In the rows, zero is written as 128.
The rows of D fall into several groups, and each row is roughly a mix of its group's hidden directions; some rows fit no group.
D, 146 rows:
[[133 141 201 161 113 139  95 111 101 109]
 [104 100  86 113  87 121 172  81 144 123]
 [119 106 129 122 150 135  74 171  81 165]
 [151 167 101 114 150 165  65 149 140 135]
 [165 174 111  82 111 146  91 120  90 139]
 [120 141 144  88 133 182 106  81 125 170]
 [120 138 107 129 122 110  54 156 143  83]
 [ 92  95  93 122 114  77 112  90 135  91]
 [154 138  82 122 114 151 138 191 143 167]
 [182 164 149 105 156 149 146 132  98 172]
 [142 187 124 124 169 167 119 141 127 176]
 [106 134 169 177 148  90 158  95 162 129]
 [ 91 117 156 117 119 179  98  82 124 165]
 [110  86 126 136  99 108 162 157  76  90]
 [102 109  92 138 110  96  97 100 169  80]
 [117  91 118 143 139  75 134 155 143  66]
 [102 127  80 126 183 123 112 133 183 114]
 [ 96 141 136 178 101 114 178  97 115 163]
 [161 102  96  80 121 138 180  94 132 149]
 [132 175 127 129 165 151  82  97 164 159]
 [124  74 131 142 119  52 131 147 139 134]
 [115 149 115 178 124  86 118 170 126  77]
 [134 164 156 127 179 174 110 140 101 167]
 [ 96  86 146 157 118  99 196 131 126 124]
 [106 138 102 112 133 154 185  85 169 150]
 [114 135 154 167  78 132 141 117  77  87]
 [ 75 116 126 116 136 108 116  70 176 117]
 [121  63 112 149 100 118 178 117 158 125]
 [108  78 145 149 129 106 199 118 144 131]
 [ 67 128 100 144 112 108 107  72 148 135]
 [127 185  96  99 138 149  74 138 157 132]
 [118  71 117 130 134 103 134 178 142  76]
 [ 96 116 147 143  94 104 165  90 150 181]
 [134 160 132 168 127 145  61 102 160 146]
 [157 171  97  89 109 114 159  92 107  95]
 [191 158 118  86 141 160 120 158 105 139]
 [150  87 139 159  92  97  86 170 116 111]
 [141 186 122 124 100 180 103  89 112 133]
 [ 76 124 123 180 117  91 104 114 169 116]
 [ 91 149  97 108 142 107 148  66 167 121]
 [105 155 124 131 161  75  87  94 160 147]
 [180 163 121  67 155 150 107 126 132 135]
 [ 86 151 125 168  80 101  93 154 138 152]
 [116 149  96 114 168 103 168  68 130 143]
 [117 165 128 121 140  70  75 104 130  95]
 [102 165 152 172 115 105  72 157 124 110]
 [154 103 117 139 137 127 136 197 120  74]
 [ 85 107 154 152  96  84 171  99 109 124]
 [146 187 158 123 126 112 142  74 110 160]
 [ 93 107  83  97  70 135 123 121 102 155]
 [136 134 120  53 115 121 128 123  70 114]
 [111 118 149 112 134  85 129 155  57 101]
 [118  83 101  87 144 147 171 128  86 101]
 [175 116 130  80 160 144 146 151  81 105]
 [ 82  86  90 102 151 109 151 110 158  99]
 [124 156 118 144 137 107 112 119 206  90]
 [122 205 106 127 123 148  81 128 149 131]
 [ 91 115 115 169 126  79 176 103 141 105]
 [156 170 131 130  77 174 146  86 113 128]
 [ 99 142  90 158 107  78 143 119 179 112]
 [191 146 158 131 137 143 115 176  90 137]
 [122 177 156 112 177  83 105 104 106 122]
 [173 130 117 121 155 148 158 194 106 108]
 [106  58 104 132 160 113 157 138 146  96]
 [185 133 178 106 141 150 133 169  99 123]
 [ 91  99 109 130 124  85 168 100 125  77]
 [131 146 127 175 115 131  79  81 170 109]
 [122  78 168 157 173  86 140 150 128 142]
 [ 97  84 152 125 103 118 187 125  84 130]
 [117 205 115  92 137 142 123  87 131 126]
 [139 169 125 136 123 181  64 138 116 148]
 [115 153  90  66 108 131 143 151 115  82]
 [131 141 139 121 134 145 199  87 133 174]
 [159 104 151 149 122 125 138 175  68  95]
 [162 176 165 107 146 140 136  86 109 168]
 [136 189 104 106  76 160 120 106 109 126]
 [140  99 121 136 107 120 165 131 191 179]
 [149 135 129 159  88 100  84 130 154 183]
 [112  96 122 163 126  87 196 127 102 132]
 [150  70 171 136 127 110 174 118 112 159]
 [121 144 110 136 128  97  64 150 169  88]
 [116 138 110 132 120  95  53 129 136  82]
 [166 145  95 132 114 134  94 171 182 152]
 [155 103 178 161 155 136 134 162 103 172]
 [124 206 112 119 106 152  85 119 125 121]
 [129 172 143 124 162 153  86  88 156 165]
 [ 78  92 127 166 105  91 134 105 169 123]
 [ 81 108 150 160 102  77  93 128 124 157]
 [ 87 102  96 171 110  82 141 130 151  92]
 [ 69 109 120 165 104  86 152  96 145 128]
 [165 153 110  58 163 148 112 117 145 134]
 [ 91 116 111  80 145 130 147  61 141 116]
 [104  72  99 137 116 110 141 124 157  70]
 [137 122 135 121 120 152 215 106 134 153]
 [ 88 127  82 126 132 127 109 160 125  62]
 [167 152 116  61 166 154 135 115 122 146]
 [102  73 131 157 165  93 148 167 146 116]
 [118  69 103 127  98 113 123 159 126  72]
 [105 107 131 187 123  87 170 161 108 129]
 [185 123 129 109 137 140 109 188  98 101]
 [111 116 142  99 143  92 109 172  71  96]
 [160 174 123 106 124 154 107 111 163 184]
 [143 119 117  65 168 151  97  99 163 126]
 [178 158 134  84 149 167  84 117 123 137]
 [108  80 130 172 103 116 176 132 105  92]
 [ 84 112 144 181 117 102 120 172 119  90]
 [ 94 119 144 142 135 107 190  75 105 140]
 [140  87 169 115 115  98 144 162  70 134]
 [118 157 150 118 178 147 103  61 128 131]
 [119 140  95  93 150 122  94 119 200 131]
 [178 117 129 126 142 129 151 190 111  83]
 [145 164  90  68 130 177 110 137 124 121]
 [113 208 119 148 108 143  93 113 122 111]
 [149 131 164 152 162 140  78 183 111 119]
 [182 123 135 109 148 149 146 174  74 126]
 [154 150 129 151 123 120  62 169 111  91]
 [ 85  96 126 150 133  93  96 132 184 100]
 [173 175 133  74 155 140 137  95 121 148]
 [161 102 187 124 126 109 152 121 102 179]
 [107  81 155 118 107 115 168 122  74  97]
 [127 199 128 115 123 155  85  88 130 116]
 [132 183 113 116 113 174  76 113 156 116]
 [127  72 111 127 104 135 129 176 119  73]
 [ 82 126 127 140  88 128  76  94 167 111]
 [152 135 152  88 136 188 117 114  86 159]
 [157  83 108 101 128 164 143 114 184 153]
 [164  87 108  88 115 130 191 127 109 120]
 [171 156 118 128 147 151  78 183 149 119]
 [160 177 137 122  79 140 120 148 115 182]
 [160 153 160 137 147 133 116 106 165 194]
 [146 135 133  92  91 123 155 138  66  87]
 [145 174 130  92 145 147  96  96 167 167]
 [127  84 127 117  76 147 137 151  92  78]
 [168  98 153 149 148 134 179 178 109 136]
 [ 91  89 165 143 132 145 163  98  79 145]
 [124  48 121 137 137 114 178 137 134 117]
 [144  88  94 128 106  91 185 115 157 110]
 [132 153 160 122 157  64  91 126  90 135]
 [169 167 118 121 151 156  72 162 149 132]
 [152 164 157 126 147 173  96 162  83 144]
 [134  64 126  90 130 138 107 181 132 104]
 [162 146  84 129  91 159 143 176  95 131]
 [123  92  85 164  93 146 175 140 160 125]
 [ 97 113 189 180 120 107  97 109 137 131]
 [135  82 127 119 128 165 163 194 112 131]
 [ 92  97 156 138  99  97 173  82 127 146]]
Here is one row of each group, with its name. Which group are the others in?
[ 94 135 172 133 122 124 170  88 107 178] => (29)
[160 165 126  81 135 175  91 118 137 161] => (97)
[149 126 135 139 128 195 111 190 122 113] => (7)
[132  48 126 132 152 121 167 130 158 133] => (95)

[182 154 159 152 115 143 123 167  82 147] => (97)
[140 151  91 118 139 162 106 120 197 155] => (95)
[187 172 149 150 128  92 119 155 142  99] => (29)
[109 172 122 118 119 117 117  64 174 151] => (97)
[132 148 136 114 129 149 193  93 125 182] => (7)
[151  80 176 172 132  96 130 134  99 107] => (7)
[118  90 151 172  85 129 164 126  96  93] => (95)
[129 198 126 148 145 129  68 142 121 120] => (29)
[116 161 127 119 117 128  50 113  99  97] => (29)
[124 117 188 180 136  91 132 153 101 145] => (95)
[143 180  96 146 164 135  80 154 140 101] => (29)
[139 153 103 146 131 108  89 164 112  62] => (29)
